(in the rows, 128 means zero)
Where one turn sends some rows of the set: a few examples, then the rows asked
dega: [100 140 126 120 110 113 134 135 110 114 138 152  93 138  94  89 158 133
 158 137 106 105 118 158 147 151 136 144 130 127 154 105 127  91 113  97
 121 116 139 144 159]
mise: [100 134 125 135 159 127 170 120 139 108 124  91 131 129 102 120 143 114
 134 113 114 148 104 111 167 140 135 116 126  97 136 109 132 101 127 109
 110 108 137 133 146]
zenen: [ 90 117 115 132 120 140 150 117  90 139 129 140 113 118  65 140 151 139
 165 112 120 118 119 136 134 150 123 144 134  90 131 104 136 104 125 115
  95 103 117 125 156]
Pobi: [102 128 125 128 133 125 138  86 126 116 134 135 155  94  91 139 164 141
 154 110 105 119 113 161 110 117 138 135 162 107 150 118 139 113 127  86
 128 121 105 134 151]
Bebu: [121 129 124 157 125 121 118 118  89  90 126 138 108 126 109  99  95 151
 156 109  98 138  98 126 150 138 124  94 121 149 156 104 110 156 120 121
 116 118 120 118 168]
fipu: [ 88 120 111 108 114 141 129 130  91  85 123 132 153 135  78 141 144 116
 160 132  70 113  90 116 116 144 116 137 113 139 120 102 130 106 108 129
 105 125 115 127 144]
badud: [110 149 111 151 151 115 124 131 123 104 128 144 179 133 139 106 127 147
 120 113  99 118 105 144 145 112 145  98 132 135 148 113 138 151 111 106
 131 122 116 155 153]
mafuf: [117 126 122 174 119 136 115 120 100  88 125 147 116 126 105 142 115 155
 156 109  87 138  85 125 117 130 131 120 131 130 172  99 137 133 130 116
 122 142 113 116 184]
lerer: [113 118 107 106 154 135 145 104 140  97 123 125 135 116 115 131 149 117
 130 118 124 147 138 138 137 151 134 122 135  97 144 104 129 113 130  92
 144  90 142 159 130]
roki: [ 99 125 112 112 153 153 145 122  92 112 123 121 171 114 118 163 117 116
 129 120 100 124  95 129 134 136 106 117 130 111 135 105 135 139 123 143
 113 141 111 133 160]
los: [118 110 129 153 132 134 137 115 139 123 119 114 139 126 133 103 141 139
 148 137 124 142 120 149 138 140 137 125 131 104 171 116 116 101 111  88
 129  96 150 156 161]
kof: [ 81 137 116 167 140 126 121 132 107  93  98 157 164 135 101 147 159 146
 145 119  79 104  99 122 115 119 133 128 133 140 146 103 151 109 109  98
 115 118 124 137 163]
nofus: [113 138 104 131 114 131 105 115 123  86 153 138 126 149 108 129 120 143
 157  90 110 116 101 107 122 126 141 151 115 124 155  74 145 135 128 107
 155 130  96 143 141]
dob: [ 95 118 126  98 149 147 147 117  92 112 122 119 166 123 110 156 128 117
 142 123  89 104  91 122 130 139 104 117 126 124 131 104 124 133 131 138
 103 146 107 128 150]
Fem: [112  93 134 122 144 116 126 124 103 112 110 148 130 121 104 108 137 132
 149 127 101  91  96 157 107 154  90 150 121 145 127  91 135 143 153 117
 121 104 125 170 160]
muk: [141 109 112 119 135 114 151 127 129 126 118 126 136 118 108  98 134 114
 147 140 107 151 102 155 128 141 125 119 112 112 143 144 142 104 137 115
 118 117 157 141 153]
tatu: [114 109 113 125 117 127 107 138 115  87 143 148 121 145  95 101 140 131
 162 125  77 116 103 145  97 149 125 154 123 148 115  84 132 134 139 119
 135 108 119 164 148]
zesa: [118 154 124 125 122 116 122 115 103 116 140 116 119 143 100 118 150 125
 133 111  94 153 127 131 162 138 153 150 134 133 130  92 118 110 119  95
 156 135 129 116 135]
poze: [105  98 127 128 146 127 129 130 114 114 109 140 127 110 105 127 130 119
 141 131 104  83  90 165 112 149  84 143 128 138 141 100 140 133 141 118
 113 102 135 173 165]
zub: [109 115 118 133 141 117 111 115 130 126 150 128 118 117 111 124 130 125
 151 102  92 149 122 144 123 121 145 132 156 141 144 137 145 123 144 115
 118 148 131  97 152]
letas: [111 125 119 122 121 119 129 105 106  96 119 115 137 124 101 121 118 126
 146 115 130  95 102 114 151 151 111 158  99 132 147  74 130 139 103  88
 138  88 116 155 126]
bod: [ 96 147 119 154 159 121 123 131 109 114 117 149 180 138 142 120 137 149
 136 115  94 108 115 134 139 104 136 100 135 144 139 113 134 139 113 104
 129 124 122 147 156]
rif: [115 118 106 130 130 139 144 114 134 125 139 107  99 103 101 123 118 131
 152  92 119 151 103 136 149 139 103 119 105 106 149 138 121 101 140 114
 120 106 139 148 151]
kas: [124 122 123 152 126 117 117 130 106  91 134 128 106 128 109  94  91 140
 154 116 101 137  94 123 156 152 130 108 117 142 148 105 118 165 113 122
 105 104 126 123 153]
zimum: [107 130 116 110 127 113 115  99 105  94 119 136 129 133 102 115 114 133
 158  97 137  96 105 104 149 144 118 148 100 131 153  70 128 142 109  97
 144  97 111 146 131]

fipu -> nofus
bod -> Fem
rif -> mise
Now these:
kas -> roki
dega -> zub

